(in the rows, 128 means zero)
The same turns and mirrors carry the whole set onto itself and the rows of a family onto each other. Which other rows belong to the same family as each row named below? List them in the order they appear above.
These 16 rows form 4 families of 4 rows each.
filal: [160 107 109 150 116 141 130 142 109]
Tum: [132 125 123  91 106 122 151 124 110]
rigi: [155 107 121 160 116 140 131 140 117]
demer: [132 118 121  83 104 120 138 125 108]
Duger: [136 136 131  83 105 112 144 133 118]
veba: [170 130 129 158 111 107  79 120 133]
Zez: [166 131 112 164 114 118  85 121 128]
Guz: [147 140 139  90 101  90 100  98 122]
Nube: [151 149 134 109 113  79  94 107 138]
buke: [169 137 139 155 114 110  80 112 124]
Mir: [133 110 121  95 102 119 152 127 115]
zik: [143 149 143  98 101  88 100 103 134]
zunez: [149 102 108 151 107 133 135 143 113]
Bebis: [171 135 134 166 113 109  93 119 134]
ses: [153 151 147  99 109  96  95  99 128]
givan: [150 117 109 137 107 151 135 146 109]

Same family as filal: Tum, veba, zik
Same family as Guz: rigi, buke, Mir
Same family as Bebis: demer, zunez, ses

The same turns and mirrors carry the whole set onto itself and the rows of a family onto each other. Which other rows belong to the same family as each row named below? List them in the order they appear above.
These 18 rows form 3 families of 6 rows each.
fim: [142 156  99 120 160 114 112  81 151 100 138 132  78 120  95 152  67 115
 103 116]
Libu: [ 95 155 112 125 113 122 144  78 129 108 143 149  82 108 108  96  84 138
 111 140]
Dezu: [132 136 106 134 128 116 122  92 117 100 102 127  77 129 148 191  95  85
  95 125]
bisug: [114 132 138 132 117 131 124  94 157  83 137 134  67  98 104 107 142 152
 112 144]
pupe: [114 120 154 128 114 143 134 105 154  74 130 132  68 103 106 118 145 136
 121 148]
Bul: [126 155 126 120 117 124 117  90 136  74 138 154  90 126 108 143  62 109
  94  94]
foral: [132 145 105 133 117 106 120  85 115 119 107 107  80 126 140 194 103  94
  92 127]
sos: [145 139 126 123 131 110 133  90 155 135 142  77  76 115 100 190  92 111
 120 132]
beki: [128 169 125 112 102 108 129  70 139 110 119 156 101 118  77 120 102 131
 102 125]
san: [133 125 134 127 144 108 133 116 159 107 109 156 111 119 151 124 123 125
 136 158]
pape: [ 99 133 145 127  84 127 171  90 133 134 144 100  77 105 114 137 105 126
 130 153]
desol: [134 135 136 144  98 101 132  96 163 131 159  92  79 108 144 172  89 133
 111 113]
Pasa: [126 139 146 110 133 109 113 131 124  97 115 109 131 132 144 157 112 104
 123 143]
vubo: [142 126 128 112 171 125 124 119 144  94 116 115  98 130 122 173  93  88
 132 145]
dudu: [113 132 152 125 102 134 132  95 150  91 134 115  71 100  93 121 151 145
 115 148]
zet: [133 146  92 140 129 104 115  80 123 111 112 127  73 123 148 181  91 101
  87 120]
tugu: [ 96 121 139 121 130 137 157 117 127  96 122 141  97 117 142 115 104 111
 140 166]
mem: [138 119 162 135  82 125 170  90 168 125 130 124  71 109 113 166 108 116
 129 132]

Same family as tugu: fim, Libu, sos, pape, vubo
Same family as desol: Bul, beki, san, Pasa, mem

The same turns and mirrors carry the whole set onto itself and the rows of a family onto each other. Which other rows belong to the same family as each row named below? List them in the order they appear above.
These 40 rows form 5 families of 8 rows each.
lut: [147 148 107 109 118 152  99 101 122 139 132 125 145 111 113 158 168]
lazib: [111 134 128  82 125 160 100  92 133 132 136 123 137 103 112 143 160]
zov: [166 109 117 103 119 133 135 101 144 141 125 109 148 110 136 160 161]
maz: [102 144 155 139 169 128 116 148 116 150 128 114 112 131 141  96 127]
levil: [163 139 102 104 135 142 106  99 130 138 131 128 137 113 126 159 165]
banav: [121 104 141  86 106 149 130  97 145 136 128 103 151 102 121 146 158]
gesub: [ 99 137 173 143 146 107 137 147 147 147 135 103 120 125 142 107 124]
ratu: [ 98 158 145 144 160 130 108 141 110 149 133 118 101 130 146 106 132]
Dolu: [130 152 141 159 162 121 119 155 108 155 125 113 120 135 142 107 132]
ziro: [154 146 113 108 110 151 112  98 126 125 123 117 146 105 123 160 173]
Sot: [126 167 146 165 150 106 118 153 129 151 135 116 120 132 138 118 132]
fazam: [122 154 133 166 157 108 129 160 122 137 125 119 121 136 138 118 139]
lobag: [125 146 123  89 120 159 104  91 131 119 128 121 136 101 121 149 168]
raka: [122 121 138  84 109 155 125  91 142 120 124 107 143  97 127 147 164]
dama: [149 122 128 102  99 146 133  98 138 126 119 102 153 101 130 158 169]
pila: [164 152 118 105 116 148 101  84 128 136 120 112 143 106 122 150 151]
Nom: [125 122 157 158 132 112 149 150 122 158 122  92 123 130 159 116 132]
lisez: [135 154 133 169 145 118 123 151 106 157 126 110 115 135 151 120 138]
kegof: [ 93 151 146 146 166 116 121 152 128 130 129 122 113 131 135 107 134]
daz: [ 98 161 161 144 158 114 114 146 136 145 139 118 112 127 137 108 126]
Dabo: [137 122 144  82 111 149 118  78 146 132 119  99 143  99 127 140 143]
sotaz: [165 127 131 103 103 141 123  85 139 138 116  97 152 104 129 151 148]
mupu: [121 139 113  87 119 145  97  82 132 124 116 122 135 104 118 145 144]
siv: [120 114 127  83 107 139 119  83 143 126 111 107 144 101 124 144 140]
fof: [107 121 167 139 156 121 138 150 126 152 124  98 122 128 148  97 124]
zoku: [131 126 168 169 129 117 148 141 121 144 117  96 124 145 144 118 136]
zav: [127 131 120  78 144 151 102  90 140 130 136 130 127 106 124 146 159]
pizo: [150 143 101 108 109 137 104  89 126 130 111 119 145 110 121 156 148]
gesol: [ 88 125 168 133 148 125 134 140 126 149 128 101 109 125 154 102 127]
lan: [130 100 136  77 128 143 130  94 152 133 129 110 139 103 133 146 156]
rigar: [ 95 124 183 144 142 128 139 131 127 135 123 101 114 138 140 104 130]
fito: [ 92 127 160 142 155 111 144 154 138 132 124 108 121 128 142 106 131]
ves: [134 130 153 159 149 114 140 158 119 158 120  98 128 134 149 108 129]
lod: [157 118 120 112  99 141 129 105 133 143 125 105 158 109 122 160 165]
sut: [135 145 131  85 124 156  97  76 135 129 124 114 134 102 121 140 146]
mogu: [128 142 160 163 138  99 141 155 140 154 131 101 129 129 145 118 129]
vibaz: [134 157 150 175 144 125 121 140 106 142 122 115 115 148 136 120 141]
beme: [149 118 114 103  98 131 125  89 137 132 107 103 153 106 127 155 145]
ras: [120 130 148 162 145 103 150 161 133 139 120 105 130 133 144 116 136]
Puf: [ 98 155 164 150 156 134 111 130 113 134 129 120 104 143 133 106 135]

Same family as levil: zov, zoku, zav, lan, rigar, vibaz, Puf
Same family as raka: maz, Dolu, ziro, lobag, dama, fof, ves
Same family as lazib: lut, banav, ratu, Nom, lisez, gesol, lod

The same turns and mirrors carry the whole set onto itself and the rows of a family onto each other. Which other rows belong to the same family as each row named below? List them in the order they appear above.
These 16 rows form 4 families of 4 rows each.
Bov: [123  99  85 118 125 150 150  97 156 202]
gizo: [166 150  44 124 127 127 113 156 154 179]
rabu: [120  95  72 132 130 145 164 110 144 189]
nebi: [137 102 111 134 119 141 150 113 158 173]
Zok: [149 149  49 115 106 117 117 170 150 199]
Tinol: [138 101  92 119 114 144 143  97 126 196]
gera: [156 151  55 114 112 104 121 164 160 199]
zuzeg: [157  95  95 131 115 149 155 104 148 181]
lakat: [144 135  58  86 118 118 121 169 167 193]
nava: [144 103  98 119 121 131 147  92 136 196]
nepa: [135 158  50 110 117 126 134 165 172 206]
Gif: [133 102  96  87 126 142 149 107 141 191]
zegeg: [168 154  59 123 107 126 139 172 164 185]
madon: [147 153  79 127 111 120 136 175 174 176]
rez: [129 146  40 125 123 124 149 172 160 193]
peko: [155 117  82 125 135 151 141  94 128 176]

Same family as Gif: gizo, lakat, peko
Same family as nava: Zok, Tinol, gera
Same family as rez: rabu, nebi, madon

The same turns and mirrors carry the whole set onto itself and the rows of a family onto each other. Which other rows belong to the same family as each row named below? List them in the order they appear above.
These 30 rows form 6 families of 5 rows each.
mus: [112 118 137 159 126 153 112 139 141 131 107  93 128 124]
gopa: [122  90 131 148 113 109 107 137 143 157 138 108 141 131]
ginu: [120 126 150 154 127 170 100 116 150 151 130 117 119 124]
nog: [101 115 136 135 156 165 148 138 141 109  90 129 125 115]
Gemur: [121 130 121 176 138 130 100 144 117 135 125 130 102 119]
mam: [ 94 103 152  99 154 127 149 135 110 109 129 151 109  93]
vuse: [121  85 150  83 153 120 137 137 124 146 140 151 151 102]
bav: [136 130 135 167 136 151 104 139 130 165 127 122 149 118]
retep: [139 102 136  96 154 141 170 131 149 114 123 150 108 113]
guf: [119 118 134 172 122 106 127 133 122 163 156 147 129 113]
laru: [131 104 151 130 127 121 124 132 130 176 156 132 163 109]
Fud: [118  72 126 118 135  96 141 138 146 153 139 154 145 126]
bez: [114 126 141 136 159 184 123 120 149 126 105 149 107 121]
Lumor: [142 124 132 126 150 165 146 134 147 108 108 121  96 119]
Sigo: [114  96 136 101 168 153 137 121 150 127 119 180 112 120]
sugaf: [122 101 133  92 177 150 126 148 123 117 104 153 126 107]
Sif: [154 126 129 152 125 149 123 133 150 134 127 104 104 128]
Lev: [125 145 131 172 135 131  97 139 125 115 125 150 130 121]
dar: [107 113 156  97 146 117 125 136 117  91 131 164 129 104]
divug: [104  88 129 110 162 130 166 138 144 123 109 166 136 116]
mesob: [130 129 124 143 168 169 107 149 126 129  95 134 125 116]
Pitiz: [111 115 165 118 124 103 135 125 123 123 158 162 153 103]
ginam: [122  77 143  96 142 120 122 118 149 154 151 169 125 123]
pep: [117 132 135 130 153 135 103 144 119  86 110 156 115 115]
Tif: [103 101 154 124 132 104 157 127 118 149 159 159 134  96]
Buton: [126  96 151 129 117 129  99 114 149 168 159 130 128 127]
Lonoz: [157 106 130 141 115 116 135 128 152 158 155 121 121 128]
neb: [148  92 136 106 133 112 164 127 151 146 154 150 123 119]
pofe: [107 122 131 130 157 143 114 147 110 100 109 133  89 107]
Milat: [120 134 149 165 117 111 117 129 127 138 155 154 152 115]

Same family as retep: Lumor, Sif, Lonoz, neb
Same family as Tif: Gemur, mam, guf, pofe
Same family as laru: vuse, bav, sugaf, mesob
Same family as dar: Lev, Pitiz, pep, Milat
Same family as nog: mus, gopa, Fud, divug

